In the data rows, 50 means zero.
Here are some points, each followed by its number:
Array([54, 50, 53, 46, 56, 50, 48, 52, 48, 46, 54, 41, 25, 54, 51, 51, 53, 45, 55, 56, 45, 48, 48, 60, 51, 73, 58, 46,
       39, 46, 51, 42, 41, 47, 60, 50, 49, 44, 54, 52, 44, 30, 52, 55, 48, 49, 51, 49, 54, 60, 47, 51, 52, 52, 54, 49]) 0
Array([34, 37, 68, 73, 53, 80, 49, 43, 67, 58, 30, 32, 45, 32, 44, 42, 34, 49, 45, 61, 48, 55, 59, 61, 45, 40, 45, 62,
       79, 51, 43, 62, 46, 66, 38, 25, 52, 32, 35, 33, 63, 87, 42, 44, 46, 45, 62, 63, 28, 38, 72, 54, 52, 52, 49, 59]) 1
Array([41, 45, 66, 54, 60, 70, 53, 19, 54, 39, 46, 62, 53, 50, 55, 38, 50, 49, 46, 61, 58, 58, 64, 70, 64, 41, 45, 50,
       81, 38, 39, 54, 45, 37, 43, 61, 41, 69, 37, 50, 62, 49, 47, 61, 31, 46, 55, 68, 42, 50, 51, 49, 49, 50, 49, 61]) 2
Array([62, 54, 86, 38, 61, 53, 62, 06, 53, 37, 41, 90, 32, 55, 57, 43, 51, 35, 55, 43, 50, 45, 58, 38, 45, 64, 61, 45,
       40, 33, 45, 40, 30, 30, 43, 58, 42, 66, 54, 52, 49, 52, 47, 41, 30, 45, 67, 58, 48, 56, 51, 51, 57, 49, 47, 49]) 3
Array([45, 54, 45, 62, 45, 34, 52, 56, 46, 63, 51, 24, 44, 45, 46, 59, 48, 51, 42, 69, 41, 51, 43, 56, 47, 57, 53, 61,
       46, 73, 50, 51, 57, 69, 53, 61, 53, 20, 56, 44, 46, 51, 31, 34, 62, 59, 50, 42, 48, 44, 58, 53, 51, 52, 44, 76]) 4
Array([38, 46, 65, 65, 46, 56, 38, 45, 58, 64, 45, 64, 55, 42, 45, 49, 44, 49, 46, 39, 53, 55, 51, 54, 55, 36, 43, 53,
       74, 29, 46, 67, 44, 60, 46, 42, 56, 58, 40, 37, 53, 50, 28, 64, 49, 53, 56, 48, 34, 47, 60, 51, 49, 55, 46, 46]) 5
Array([40, 50, 00, 69, 36, 53, 34, 99, 33, 48, 82, 35, 61, 48, 35, 41, 49, 78, 39, 74, 75, 58, 47, 33, 62, 09, 24, 49,
       66, 05, 63, 64, 76, 68, 49, 59, 49, 51, 41, 66, 64, 46, 68, 56, 85, 50, 18, 26, 56, 57, 21, 33, 27, 38, 49, 17]) 6
Array([42, 47, 26, 59, 43, 48, 41, 75, 51, 57, 61, 48, 83, 45, 44, 60, 46, 61, 40, 60, 54, 52, 39, 53, 50, 21, 46, 53,
       37, 48, 56, 57, 62, 67, 61, 40, 50, 37, 51, 44, 45, 64, 58, 62, 66, 56, 32, 36, 49, 57, 47, 42, 42, 49, 51, 42]) 7
Array([45, 50, 31, 68, 42, 60, 39, 91, 36, 52, 58, 48, 72, 53, 51, 47, 52, 60, 46, 40, 59, 56, 47, 46, 59, 56, 42, 52,
       78, 60, 50, 58, 59, 44, 51, 50, 52, 52, 47, 58, 56, 39, 36, 58, 40, 49, 42, 26, 57, 46, 42, 41, 42, 51, 50, 60]) 8
Array([51, 52, 45, 41, 43, 27, 49, 76, 47, 51, 64, 40, 34, 53, 49, 53, 56, 52, 49, 38, 54, 47, 43, 29, 53, 37, 46, 47,
       39, 66, 53, 49, 60, 70, 54, 13, 49, 80, 52, 57, 42, 55, 51, 50, 71, 52, 41, 52, 58, 57, 40, 53, 47, 48, 51, 30]) 9
Array([43, 54, 04, 61, 37, 42, 38, 95, 42, 46, 66, 48, 46, 45, 45, 57, 47, 63, 47, 74, 50, 52, 42, 37, 53, 35, 54, 63,
       49, 72, 53, 62, 76, 66, 53, 62, 53, 41, 46, 53, 56, 58, 59, 63, 72, 58, 31, 51, 57, 44, 43, 39, 40, 45, 50, 30]) 10
Array([42, 47, 54, 35, 44, 59, 50, 52, 45, 53, 46, 35, 44, 38, 40, 65, 44, 53, 47, 31, 30, 56, 57, 64, 66, 62, 66, 74,
       61, 75, 39, 61, 59, 73, 48, 71, 46, 56, 43, 47, 57, 56, 43, 49, 61, 61, 54, 83, 43, 32, 65, 50, 51, 53, 53, 68]) 11
Array([55, 60, 56, 57, 48, 52, 62, 37, 39, 43, 54, 42, 17, 71, 64, 35, 73, 47, 63, 34, 54, 53, 56, 56, 58, 54, 66, 37,
       65, 21, 35, 47, 46, 19, 42, 52, 52, 51, 46, 63, 42, 18, 41, 60, 19, 57, 56, 46, 64, 53, 38, 53, 58, 68, 56, 64]) 12
Array([41, 44, 74, 42, 52, 75, 51, 62, 52, 39, 45, 78, 76, 45, 55, 41, 48, 54, 44, 64, 52, 57, 62, 46, 49, 46, 45, 57,
       78, 94, 43, 58, 43, 43, 42, 75, 34, 54, 39, 46, 62, 68, 52, 60, 51, 46, 57, 75, 37, 43, 56, 52, 48, 51, 52, 42]) 13
Array([56, 54, 58, 49, 52, 58, 52, 43, 51, 50, 52, 53, 55, 57, 53, 49, 56, 45, 58, 63, 53, 46, 49, 57, 43, 51, 50, 37,
       33, 34, 53, 43, 52, 41, 45, 45, 49, 59, 49, 51, 46, 31, 48, 73, 48, 50, 54, 47, 56, 55, 45, 55, 50, 51, 51, 68]) 14
Array([61, 66, 72, 41, 51, 59, 65, 31, 43, 59, 34, 66, 39, 70, 62, 50, 67, 35, 63, 34, 31, 47, 50, 51, 47, 61, 70, 47,
       28, 54, 40, 40, 41, 30, 62, 64, 50, 47, 60, 56, 34, 49, 69, 52, 36, 57, 64, 58, 69, 49, 52, 61, 64, 66, 53, 47]) 15
Which five points above are nearest to each new point by angle, seen from the average point of the numbered points? Their numbers follow each, nearest first.
Array([36, 43, 21, 48, 44, 51, 32, 61, 48, 55, 65, 43, 53, 36, 42, 53, 39, 60, 39, 51, 53, 57, 51, 64, 59, 57, 37, 61,
       59, 43, 54, 63, 52, 57, 42, 40, 49, 63, 39, 46, 66, 64, 51, 39, 64, 49, 42, 35, 44, 44, 52, 37, 41, 42, 46, 26]) 6 10 7 8 9
Array([46, 45, 25, 53, 43, 30, 43, 41, 51, 64, 53, 46, 65, 41, 43, 62, 42, 55, 46, 41, 39, 52, 47, 50, 49, 25, 42, 60,
       64, 69, 53, 61, 58, 59, 50, 46, 52, 08, 52, 45, 54, 55, 47, 41, 52, 56, 50, 59, 46, 42, 55, 47, 47, 45, 49, 48]) 4 7 10 1 11
Array([53, 56, 18, 66, 38, 43, 53, 60, 43, 62, 45, 51, 49, 41, 41, 72, 45, 54, 46, 38, 29, 44, 39, 46, 42, 62, 68, 64,
       20, 46, 53, 48, 63, 59, 58, 40, 61, 18, 65, 43, 38, 73, 31, 39, 53, 58, 42, 36, 53, 46, 57, 50, 54, 52, 51, 49]) 4 7 10 9 0
Array([58, 60, 40, 56, 42, 60, 55, 72, 45, 54, 52, 45, 44, 59, 51, 60, 59, 50, 61, 42, 42, 43, 40, 40, 40, 65, 62, 45,
       33, 39, 49, 43, 49, 46, 54, 39, 58, 82, 63, 51, 35, 67, 47, 30, 57, 58, 43, 29, 62, 60, 47, 52, 55, 54, 51, 47]) 9 15 0 14 3
Array([44, 43, 58, 52, 50, 63, 53, 28, 50, 41, 52, 57, 50, 48, 49, 32, 46, 52, 50, 47, 60, 58, 63, 59, 62, 52, 42, 51,
       61, 32, 49, 50, 49, 46, 38, 58, 41, 47, 42, 52, 67, 59, 54, 60, 53, 47, 53, 57, 44, 41, 48, 49, 46, 45, 48, 74]) 2 3 1 5 14
Array([47, 41, 71, 54, 59, 47, 45, 38, 60, 55, 46, 68, 65, 51, 58, 39, 49, 47, 50, 68, 59, 52, 61, 69, 47, 36, 47, 43,
       71, 45, 46, 51, 39, 34, 39, 37, 43, 86, 41, 47, 55, 37, 48, 45, 42, 38, 54, 67, 40, 49, 54, 49, 48, 47, 46, 72]) 2 3 14 5 13
Array([61, 56, 72, 44, 56, 45, 61, 59, 50, 43, 50, 61, 35, 62, 61, 49, 64, 40, 54, 30, 51, 46, 53, 25, 46, 43, 49, 38,
       49, 55, 45, 44, 33, 34, 36, 32, 49, 38, 54, 55, 39, 34, 59, 49, 44, 52, 55, 62, 61, 60, 45, 59, 57, 61, 54, 53]) 15 3 12 0 14
Array([50, 47, 48, 52, 51, 50, 53, 24, 49, 41, 47, 58, 54, 52, 53, 50, 50, 48, 54, 53, 52, 49, 49, 61, 52, 59, 56, 51,
       47, 39, 51, 48, 48, 51, 47, 39, 47, 29, 46, 48, 49, 54, 30, 41, 50, 44, 53, 55, 51, 45, 50, 57, 51, 50, 50, 41]) 3 0 15 1 14
Array([47, 52, 65, 43, 56, 53, 53, 50, 46, 49, 55, 58, 17, 57, 61, 39, 59, 50, 51, 60, 63, 56, 59, 44, 56, 68, 51, 37,
       58, 50, 43, 47, 47, 24, 39, 62, 28, 87, 43, 59, 53, 41, 52, 53, 41, 48, 51, 60, 50, 52, 45, 44, 51, 54, 52, 45]) 3 12 2 0 15
